One turn moves each row of this set onto another row. After a few examples, where does it send each row asked below?
Gofe: [  3 -18  -4 -10 -13  11  23  -1 -13  -7  -3 -17  -3  -3]
Zevu: [-13  -7  -2  -5   0 -16  22  13  -5   1  16   3   2 -12]
Nelos: [ 14   7  -2  -4 -15   3  15   1   5 -13 -22   0 -12 -14]
bunos: [ -2  -1   5 -11 -24 -18  29  22 -13   1  -6  -3  -6  10]
mar: [  8   6 -11  17  10   3  15  12 -10 -20 -19 -10 -12   1]
pivib: [ 15 -10 -17  -7 -12  -7  18 -11 -15  -8  -7  -7  -4  -3]
sopit: [ 21   0 -15 -10   2   9  12  21 -17  -3 -12  -7  -3  16]
sakav: [  8   5  15   6  -7 -24  19  16 -15  -5 -11  13  -3 -15]
dob: [ 15  -5  -9   5  -1 -10  13 -12  -3  -2   0  -4 -10  -5]
Lago: [-23  -6   8 -15   8   4  10  18 -16 -12 -18   6   0   6]
sar: [ 19  -8 -16  -5 -16  -9  16   0   4  -4  -7  -2  -8 -10]
sisas: [  4 -18 -11   0 -15   4  14  25 -25  -7  -6   1 -10  19]
tinuv: [ -3 -21  -1   6   5   3  22  16  -4 -16  11  -6 -16  -6]
Vurev: [-31  -2   5   3  -6   2  21  20 -12  -9 -12   7  -5   5]
vebef: [-16  -4   5 -18   2   3   9  26  -6 -14 -23  13   1  -3]
zevo: [-14  -7   4  -4   1   1  11  29 -12  -8   1  21  13  -2]
lolod: [  5  12 -11 -21  -8 -20  14  14 -12  -7  -5  17   5 -10]
bozu: [19  4 -2 -3  8  3  6 -6 -3 -9  6  3  6  1]
nerok: [ -2   1  -2   4  -4 -22  24  13 -18 -23   4   1  12   9]
divir: [ 26  -3  -5 -18   2  -1   7  21 -15 -12  -2  18  -4  -4]
Lopo: [-12  13   4 -10  -7  -1  10  21 -18  -8 -23  24   0   4]
Fos: [ 16 -15  -2   6   2   9  16  28 -10   0 -13  -8 -10 -14]
Zolun: [  2  10  -4  -6  -6   0  19   5 -18 -19 -22  -1 -29   8]
neto: [  9  -1  -8  21   6  -4   4  16 -19 -18  -5  13  -5  14]
napi: [-18   9  -4  -7 -10 -17  27   0 -19  -8 -13  -2 -12  -7]
non: [  9  -9  -1  14 -14  -1  10  29 -11  -5 -20  13 -20  -5]
gede: [-19  -3   9  -9  14   1   5  22  -1 -12 -12  12   1   2]

neto turns into sisas
gede turns into Lago
Lopo turns into zevo
Now these:
dob turns into pivib
tinuv turns into Zolun
nerok turns into bunos
sopit turns into Fos
Nelos turns into bozu
napi turns into lolod

